rotation ticks, each row followed by its count of ticks:
The counts run from 0 to 111.
[ 0.31  1.19  1.67  2.12  0.56 -0.95  2.00 -2.53  1.56  0.13  4.89 -3.55
 -5.15 -1.73 -2.87 -2.79 -0.86  2.40 -1.33  0.41  4.25  1.60  1.47  0.56
  3.36  0.07  1.71 -1.66 -2.33  0.55 -2.60 -0.18 -0.57  1.85 -2.49 -5.53
  0.57]	46
[-1.16 -2.67  3.14  3.27 -0.54 -1.68  1.61  0.45  3.43  6.11  1.87 -4.49
 -2.65 -1.53 -3.21  1.20 -0.74 -0.24 -0.49  1.14  3.76  2.57 -1.47 -2.42
  0.08 -1.60  1.23 -2.59 -1.46  1.18 -3.97 -1.02 -2.48 -1.06  3.13 -3.19
  1.89]	32
[ 0.27  1.13 -1.33  0.14  0.55  2.08 -0.63  0.75  2.61 -2.53  2.56 -4.17
 -4.44  1.67 -1.65  2.45 -1.03  4.42 -1.11  1.68  5.76  2.06  1.79 -0.96
 -0.16 -2.88 -1.14 -3.05 -0.47 -2.35 -3.15  0.41 -4.71 -1.85  0.77 -1.47
 -1.77]	65
[ 1.24  0.90  2.08  0.57 -0.92  0.77  0.41  0.18  2.80  1.89  3.24 -3.02
 -4.82  1.24 -5.03  1.02  1.76  2.75 -0.96  5.32  0.89  1.51 -0.40  1.55
  3.88 -3.41 -4.22  0.20 -0.43 -0.46 -2.04 -0.83 -2.30 -0.95 -2.45 -3.44
  1.11]	53
[-2.46 -0.84  2.32  1.16 -0.08 -2.35  2.91 -1.00  2.01  1.78  5.23 -5.04
 -6.23 -1.93 -2.07  2.15 -0.05  0.69  1.07 -1.16  0.73  2.53 -3.64 -0.52
 -0.96 -3.55  0.13 -1.40 -1.51  1.36 -2.99 -3.82 -1.86 -3.04  0.67 -2.97
  0.19]	97
[-1.21 -2.23  1.37  1.67 -0.02 -1.06  1.58 -0.10  0.79  1.99  4.29 -3.03
 -5.04  1.91 -3.41 -2.41 -1.96  1.57 -0.10  5.16  3.79  0.16  0.99 -1.22
  3.32 -1.40  1.76 -0.10 -0.83  3.04 -3.43  0.52  1.19 -2.48 -0.71 -4.65
  1.52]	108
[ 2.57 -0.63  2.04  1.25  0.59 -0.10 -0.50  1.36  3.15  0.61  0.37 -5.14
 -3.48  0.89 -1.58 -1.32  0.97  5.27  0.57  2.24  4.90  2.46 -0.77 -4.11
  2.16 -0.10 -0.56 -1.97 -0.08  0.57 -5.07  0.56  0.54 -3.81  2.89 -1.60
 -0.39]	40
[ 2.23  0.17  0.60  5.39 -0.94 -0.14  0.04  1.10  1.75  1.44 -0.11 -2.68
 -4.89 -1.54 -2.47  1.14 -1.75  3.20 -1.00  0.32  6.84  0.82  1.35 -0.89
 -0.34  1.28  0.96 -2.63 -1.10  0.30 -3.63 -0.58 -2.77 -1.43 -2.39 -3.24
  3.06]	101
[ 0.37  2.35  0.69  2.92 -1.08 -0.21  0.73  0.70  1.59 -1.23  2.69 -3.79
 -7.29 -1.85 -1.64  3.56 -0.39  2.32 -0.94 -1.11  2.55  1.60 -0.08  1.46
  0.63 -1.33 -1.77 -2.09 -0.11 -2.86 -3.41 -2.19 -5.39 -1.16 -3.62 -2.53
  1.18]	36
[-2.95  0.24  3.06 -0.88  1.46 -1.09  2.31 -0.37  2.40  0.57  5.25 -4.73
 -5.08 -1.71 -1.03  0.70 -0.04  1.20  0.79 -0.39 -0.10  2.94 -2.82 -0.63
  0.31 -4.03  0.43 -1.51 -1.83  0.04 -3.45 -2.51 -0.56 -1.65  1.93 -3.19
 -1.97]	5
[ 1.37  1.13  1.41  3.63 -1.46 -1.90  1.55  1.11  3.10  1.88  2.19 -1.93
 -6.64 -2.29 -3.22  1.74 -0.70  2.18 -0.88  1.05  4.83  1.89  0.58  0.00
  2.08  1.73  0.28 -1.94 -1.38 -0.90 -3.03 -0.53 -3.51  0.05 -3.31 -3.12
  3.26]	100
[-1.11  0.05  3.00  2.46 -0.38 -0.47  1.66 -2.76  1.20  1.52  2.93 -5.26
 -5.52 -2.21  0.95  2.19  0.74 -0.47 -2.29 -0.31 -0.16  4.56 -1.69 -0.84
  1.08 -2.18 -2.79 -1.98 -1.57 -1.43 -4.34 -1.83 -3.97 -1.37  1.15 -2.09
 -0.44]	59
[ 2.95 -0.97  2.38  3.84  0.70  0.27  0.19 -2.05  1.07  0.45  1.88 -2.31
 -2.21 -3.37 -1.12  0.73 -1.05  3.50 -4.02  1.93  6.10  2.93  1.04 -2.44
 -0.39 -0.46  0.83 -1.33 -2.27 -0.32 -3.54 -1.40 -2.64  1.60  1.37 -5.29
 -0.40]	48
[-0.47 -0.73 -1.59  1.74 -1.05 -0.45  3.92 -1.52  1.02 -0.17  4.35 -3.65
 -4.86  1.58 -0.86 -1.11 -3.74  2.70 -1.64  1.70  4.60  4.69  2.56 -2.14
  0.94 -0.85 -1.48 -1.89 -1.62 -0.24 -1.46  0.06 -1.43 -2.57  0.19 -4.73
  1.58]	18
[ 0.94  1.62  2.22 -0.20  1.11  1.96 -0.08  0.35  4.48  1.31  2.67 -5.97
 -4.44  1.61 -5.62 -0.52  1.50  3.55  1.10  1.74  3.58 -0.84  2.18 -0.41
  3.21 -2.76 -0.85 -1.55 -0.43 -0.35 -3.31  0.39 -1.58  0.32 -1.09 -1.97
 -0.68]	92
[-1.66 -1.61  2.58 -0.23  1.75 -1.26 -2.15 -1.43  3.76 -0.38  3.45 -4.17
 -6.75  0.29 -1.74  1.63  1.99  2.32 -1.12  2.51  3.02 -1.36 -0.27  0.23
  1.51 -3.83  0.33 -1.97  0.23  1.20 -5.33  0.64 -2.77 -3.46  2.00 -1.28
 -3.71]	67
[ 0.52  0.14  2.95  2.47 -0.14  1.83  1.54  0.12 -1.17  0.63  2.13 -5.81
 -2.48 -0.90  0.42  1.41 -0.77  3.02 -1.82  0.54  2.95  4.66 -1.11 -4.06
  1.14 -2.03 -0.12 -1.14 -1.18 -2.41 -4.57 -3.25 -2.53  1.91  2.20 -4.37
  0.80]	87
[ 0.33 -1.23  0.22  0.77 -0.60  0.61  1.02 -0.32 -0.38 -0.04  3.65 -4.73
 -4.29  3.50 -2.24  0.28 -1.31  3.65  1.26  3.67  1.82  3.01 -0.80 -2.37
  0.03 -3.80 -2.82  0.01  0.08  1.28 -1.56 -3.61  1.01 -4.92  0.43 -4.14
  1.14]	80
[-0.29 -1.43  2.32  0.17 -0.94 -1.37 -1.01  0.00  1.87  0.27  3.05 -1.99
 -6.91  1.07 -0.65  0.87  1.70  2.31 -1.75  5.91  0.56  1.93 -1.69  1.22
  4.10 -1.06 -2.21 -0.29  0.22  0.30 -5.17  0.03 -1.39 -4.45  0.64 -1.76
 -0.35]	106
[ 1.39 -0.42  0.75  0.72  0.73  1.95  0.42  0.52  3.70  1.23  1.69 -4.71
 -2.97  2.71 -3.72 -0.30  0.27  4.18 -1.45  2.33  5.06  1.36  3.50 -0.90
  3.10 -1.75 -0.88 -2.98  0.00 -2.21 -3.79  2.05 -3.82  0.23  0.92 -1.34
 -0.33]	1
[-1.30 -2.20  1.96  1.23 -1.09 -1.77  0.11 -0.56  0.43  2.17  3.64 -2.12
 -6.64  1.30 -2.16 -0.41  0.10  1.88 -1.20  6.58  2.39  0.80 -0.59  0.28
  4.04 -1.95  0.07 -0.71  0.37  1.47 -5.16  0.81 -0.76 -3.73  0.13 -3.79
  0.82]	107
[-0.51 -2.20  2.83  2.10 -1.28 -2.12 -0.72  0.13  2.37  2.61  2.41 -2.33
 -6.89  1.17 -3.40 -0.11  1.21  2.15  0.63  4.76  1.76  0.40 -1.71 -0.01
  3.02 -1.31 -1.30 -0.71  0.64  2.61 -4.01 -0.91  0.60 -5.48 -0.55 -2.69
  1.68]	15
[-0.60 -0.33  0.68  0.42  1.17  0.23 -2.34 -0.89  3.62 -1.56  2.85 -4.16
 -5.61  0.49 -0.98  2.88 -0.08  3.54 -1.50  2.51  3.79  0.03  0.62 -0.68
 -0.32 -3.39 -0.38 -2.78 -0.27 -1.12 -4.20  0.33 -4.17 -3.12  1.50 -1.25
 -3.17]	66
[-0.62 -0.48  4.12 -0.44  0.48 -2.50  2.46  0.36  3.78  2.62  4.88 -3.68
 -4.78 -1.41 -3.14 -1.30  1.82  2.13  1.09  2.51  2.13  2.43 -2.00 -1.56
  4.25 -1.43  1.64 -1.73 -2.05  1.39 -4.33  0.24  0.50 -0.80  2.37 -2.88
 -0.58]	69
[ 0.48 -1.02  0.62  1.04 -0.35  3.13 -0.87  1.89 -0.13 -0.13  2.49 -4.20
 -3.07  1.86 -3.34  3.19 -2.19  2.88  0.18  4.89  4.36 -0.15  1.19 -0.90
 -0.64 -5.50 -0.76 -1.06  0.36 -0.95 -2.48 -2.63 -3.67 -1.13  1.10 -4.39
  0.91]	26
[-0.69 -0.77  0.08 -0.01  1.13  1.95 -0.55 -1.06  1.69 -0.54  3.41 -5.80
 -4.21  2.93 -4.36  2.00 -1.84  3.06  0.63  2.30  3.03 -1.10  1.46 -0.46
 -1.34 -6.33 -1.11 -0.91  0.82 -0.36 -1.30 -2.67 -2.56 -1.50  0.06 -3.59
 -1.27]	27
[ 1.24  1.46  1.18  2.21 -0.53  1.55  0.60  2.80 -0.06  0.11  1.71 -6.66
 -4.39  1.37 -2.98  0.37 -1.27  3.93  1.31  0.18  5.34  1.12  1.04 -2.47
  2.26 -0.47  0.75 -1.38 -0.08 -2.32 -3.97 -1.18 -1.91  0.91 -1.07 -3.08
  2.77]	63
[-1.14 -1.41 -1.33  2.64 -0.37  0.11  2.40 -3.91 -0.59 -1.23  4.78 -2.52
 -5.09  0.05  0.24  0.96 -3.36  1.96 -3.67  0.99  4.11  3.91  2.58 -1.08
 -0.86 -1.87 -0.91 -2.08 -1.92 -0.41 -2.54 -0.79 -2.77 -2.08 -0.08 -5.45
 -0.38]	19
[-0.21 -0.86  0.52  0.86 -1.36 -1.61  3.91  1.66  2.27  2.61  5.22 -1.90
 -3.34 -2.62 -2.27  1.56 -2.79  2.48 -1.25  3.00  4.94  3.65 -0.36 -0.69
  0.53 -0.99  1.70 -2.03 -1.28  0.28 -0.96 -0.70 -1.46 -0.56  2.02 -4.17
  2.71]	71
[-1.90 -1.28  0.69  2.09 -0.49 -0.90  1.11 -4.46  2.28  1.28  4.00 -3.45
 -7.19  1.46 -2.45 -0.57 -1.39 -0.64 -3.09  1.87  1.39  1.19  1.91  2.02
  1.98 -2.27 -2.88 -1.45 -0.94  0.11 -3.70  1.62 -3.25 -1.52 -2.00 -3.50
 -0.87]	83
[ 0.52 -1.28  0.90  1.71 -1.36  1.32  0.35 -0.54  3.87  3.68  2.41 -2.73
 -4.32  1.83 -5.51  0.29 -0.43  1.80 -0.61  5.85  2.85  1.09  2.04  0.51
  2.08 -2.69 -2.22 -0.40 -0.25  0.25 -1.98  0.50 -2.45 -1.93 -1.67 -3.34
  1.85]	54
[ 0.04  0.65  2.86  3.86 -0.75  0.55  0.49  2.57 -0.67  2.38  0.74 -5.46
 -4.69  1.23 -3.01  0.07 -0.57  1.33  2.04  0.29  3.80 -0.62  0.29 -1.96
  3.40 -0.21  1.51 -1.51  0.65 -1.55 -5.43 -1.99 -2.20  1.11 -2.16 -3.71
  4.13]	62
[-1.22  1.79  2.72  1.44 -0.97 -3.02  3.35 -0.55  2.93  1.59  4.84 -4.38
 -6.78 -3.08 -2.63  1.23  0.25  0.54  0.76 -1.04  0.38  2.98 -3.00  0.74
  1.57 -1.19  0.16 -1.75 -2.07  0.42 -3.24 -3.02 -1.24 -1.00 -1.77 -3.28
  1.55]	98
